(in the rows, 128 means zero)
Each named turn below is shown by a few rows before and after it. Which turns, in which order, take the first row of each later pair to the second? The first pair is answered.
turn zipo:
[139  86 158 134 131  80 142  95 140 123  99 116 164 136 176 132 148 159
 127] |-> [130  77 148 138 117  82 151  97 136 125 100 115 162 129 177 115 143 139
 100]
[116 117 125 140 121 120 133 132 129 115 117 134 134 121 114 137 126 127
 114] |-> [118 117 127 142 117 124 129 133 128 121 117 131 133 119 109 140 124 125
 116]
[118  97 133 107 162 133 117  98 146  98 151 160 171  95 139 118 118 114
 136] |-> [113  95 126 111 148 138 120  98 141 106 151 155 169  90 136 108 111  96
 117]
[116  93 149 147 101 117 139  89 127 148  91 110 140 103  84 106 138 147
  90] |-> [126  99 156 148 100 125 130  88 129 159  92 103 138 104  72 118 135 155
 108]
turn tibol:
[113 118 113 115 131 119 134 108 134 123 137 127 113 122 132 103 136 116
  88] |-> [113 128 108 115 139 116 130 124 133 114 146 129 108 131 144 108 137 114
  95]
[134 153 116 131 150 130 120 145 132 131 170 123 123 138 153 139 117 106
 139] |-> [139 125 137 124 136 143 125  85 135 160 145 114 142 101 121 118 114 125
 125]
[171 135 128 145 117 127 149 144 133 114 123 145 141 159 140 160 142 116
 163] |-> [178 117 147 134 116 136 149 100 136 133 111 141 152 135 126 145 140 134
 162]
turn ruz:
[112 126 143 122 129 117 146 112 133 122 100 115 127 128 135 109 145 157
 123] |-> [108 118 141 126 121 120 147 106 133 122 100 116 133 120 128 109 140 149
 116]
[148 135  77 145 117 153 114 124 127 133 144 101 120 123 119 171 105 101
 117] |-> [162 147  85 127 140 152 105 118 136 130 154 109 117 126 137 174 110 122
 146]
[108 118 137 128 138 132 113 108 129 138 118 128 158 119 131 121 132 122
 137] |-> [112 134 137 130 144 121 118 134 124 140 111 127 137 144 149 121 145 138
 143]
Now pairs of rows:
(two turns a pair)
[160 142 141 137 114 133 131 124 125 191 101 103  95 158 135 109 142 139
 133] |-> [163 149 139 132 123 131 129 132 126 187 110 108  92 163 147 110 144 141
 141] : tibol tibol
[150 138  98 130 107 112 140 153 135 142 107  99 143 132  92 171 151 142
 149] |-> [157 139 107 115 124 115 130 138 143 140 118 106 151 125  99 173 150 149
 171] : ruz ruz
[137 139 127 119 127 126 121 129 127 135 141 135 111 133 149 118 119 119
 131] |-> [141 129 137 123 118 134 120 110 130 149 127 129 116 122 126 119 116 129
 131] : tibol zipo
[139 118 156 143 146  93 143 123 131 126  73 141 119 129 106 137 166 187
 139] |-> [141 104 162 134 149 107 132  88 140 123  88 144 142 103  90 137 154 175
 142] : ruz ruz
[149 168 127  92 172 126 129 137 114 160 107 110 113 171 179 117 159 170
 120] |-> [132 155 112  96 158 125 143 139 108 156 107 112 113 162 187  93 157 141
  79] : zipo zipo
[131 119 126 139 120 133 125 135 117 143 101 124 112 125 102 109 127 145
  96] |-> [122 126 111 149 121 132 115 163 118 121 123 132 116 135 103 133 116 116
 103] : ruz tibol
[122 114 120 114 141 140 134 108 143 125 145 136 134 110 146 108 118 104
 105] |-> [121 121 115 114 146 138 133 119 143 119 152 139 131 118 155 112 118 102
 111] : tibol tibol
[ 84 126  98 118  95 123 131 128 110 125  90 107 146 146 110 183 114 173
 146] |-> [ 85 136  91 112 110 126 121 135 116 109 115 115 151 147 124 192 108 162
 162] : ruz tibol
[102 113 116 136 128 108 146 143 129  87 123 149 142 125 130 124 129 110
  99] |-> [129 124 133 101 155 132 116 108 145 102 154 151 150 107 140 130 115 126
 146] : zipo ruz
[112 146 134 132 121 119 127 159 139 140 137 118 109 139 155 120 125 106
 118] |-> [115 131 140 130 116 139 116 129 145 145 146 116 131 114 133 125 106  92
 119] : zipo ruz
[146 121 129 155  78 124 159 121 121 220  76  87 105 128  62 119 136 140
  83] |-> [148 183  96 129 156  93 144 214 130 150 142 123  73 192 171 140 154 137
 144] : tibol zipo
[123 139 148 139 137 131 100 137 138 123 112 146 104 127  84 153 144 174
 154] |-> [110 128 141 153 125 122 111 144 133 114 100 147 107 127  76 151 148 165
 133] : ruz zipo
[137 140 126 152 124 139 103 152 134 138 142 115 134 137  86 199 117 103
 172] |-> [119 127 122 140 164  99 123 152 141  76 134 150 148 142 131 178 149 125
 172] : zipo zipo
[116 134 103 151 116 109 135 184 123 106 153 130 112 155 116 144 126  78
 117] |-> [143 117 139  86 171 117 132  94 146 114 164 146 131 112 156  93 140 135
 147] : tibol zipo
[138 160 131 125 174 113 153 121 111 117 153 121 113 130 172 120 166 156
 166] |-> [140 131 153 132 149 121 159  72 111 142 120 110 131 100 124 111 163 174
 150] : tibol ruz
[120 167 149 107 117 106 107 146 126 151 169 132  95 122 154 117 127 135
 146] |-> [124 145 171 115  99 112 111 108 128 171 141 122 111 101 111 118 126 155
 140] : tibol zipo
[133 161 117 104 126 167 120 138 128 198 164 106  89 129 182  85  92 106
  72] |-> [126 150 114 114 112 173 119 130 127 196 163 105 102 117 161  91  83  88
  59] : ruz tibol
[145 140 155  91 167 190 103 141 133 108 186 152 121 138 174  89  98  78
 128] |-> [155 118 182  83 151 190 124  91 130 156 137 135 118 120 154  50 112 124
 104] : ruz tibol
[110  95 143 136 119  89 154 122 126  98  85 148 130 117 126  76 155 109
  79] |-> [110 118 121 132 119 102 147 156 121 104 118 143 107 133 157  73 142  73
  74] : tibol zipo
[146 164 114 126 113 175  96 134 129 160 180 114 109 130 121 149  87  80
 145] |-> [140 166 110 137 103 167 104 153 122 163 170 109  98 144 120 150  93  78
 132] : ruz ruz
[160 138 140 122 118 158 112 158 128 148 145 119 107 137 128 134 108 116
 136] |-> [162 116 156 126 110 155 119 124 130 156 119 116 125 118 100 131 112 138
 130] : zipo tibol
[167 127 164 134 134 140 105 106 119 187 133 124 147  98  70 175  99 147
 190] |-> [155 148 152 145 161  82 137 173 109 149 100 142 112 157 125 170 148 189
 190] : ruz zipo
[149 131 124 113 113 181 118 110 123 187 141 102 115 110 105 106  91 114
 119] |-> [140 141 115 149  98 167 116 154 114 171 128 100 113 138  80 148  95 110
 127] : zipo tibol
[117 130 130 117 151 111 129 153 135 113 135 139 132 118 168 131 120 132
 120] |-> [113 121 125 117 140 121 128 141 134 120 141 136 139 106 160 123 111 113
 103] : zipo ruz
[161 157 147  91 184 130  99 113 150  99 163 149 147 128 148 163 128 163
 209] |-> [109 117 108  96 173 107 147 116 137  57 159 170 154 107 192  88 138 109
 105] : zipo zipo
[111 151 103 160 118  93 137 162  94 135 119 163  89 139 148 123 159 135
 109] |-> [118 120 116 150 101 139 108  87 108 151 148 157 140  74  91 136 117 102
 116] : ruz zipo
[118  98 160 142 142 125 114 112 156  90  56 150 143 124  95 143 144 147
 151] |-> [100  84 142 146 126 125 132 112 148  87  56 152 143 113 103 114 141 116
 105] : zipo zipo
[128 137 111 146 118 125 133 163 133 136 111 125 120 168 118 142 141 123
 116] |-> [146 144 127 115 155 133 112 132 150 130 134 136 134 153 135 145 139 147
 159] : ruz ruz
[144 118 122 112 129 114 126 125 116  98 144 137 114 122 133 123 107 131
 130] |-> [142 111 122 114 121 118 128 117 113 106 140 133 116 114 125 116 104 126
 119] : zipo tibol
[151 131 136 105 142 147 153 114 129 139 108 137 127 121 103 124 114 108
 141] |-> [143 133 129 117 130 141 161 131 123 144  97 133 116 132 100 122 118 102
 126] : ruz ruz
[117 124 112 137 148 111 144 141 148 109 133 167 124 110 105 161 135 124
 143] |-> [114 123 111 132 155 110 146 136 149 105 138 170 125 107 115 153 137 122
 139] : zipo ruz
[118 112 131 145 106 129 137 122 121 132 107 132 127 134 109 157 120 119
 117] |-> [124 116 138 142 117 125 132 121 125 126 106 135 128 138 109 167 125 135
 140] : zipo zipo
[142 128 150  94 151 146 106 139 127 140 132 116 115 136 154 119 138 168
 166] |-> [117 109 134  92 151 131 129 141 122 115 129 129 119 128 177  84 148 147
 123] : zipo zipo
[134 116 133 116 123 155 106  90 124 141 144 116 133 104 120 113 136  97
 125] |-> [135 136 123 115 140 149  95 122 127 120 165 124 125 125 142 133 136  91
 149] : tibol ruz
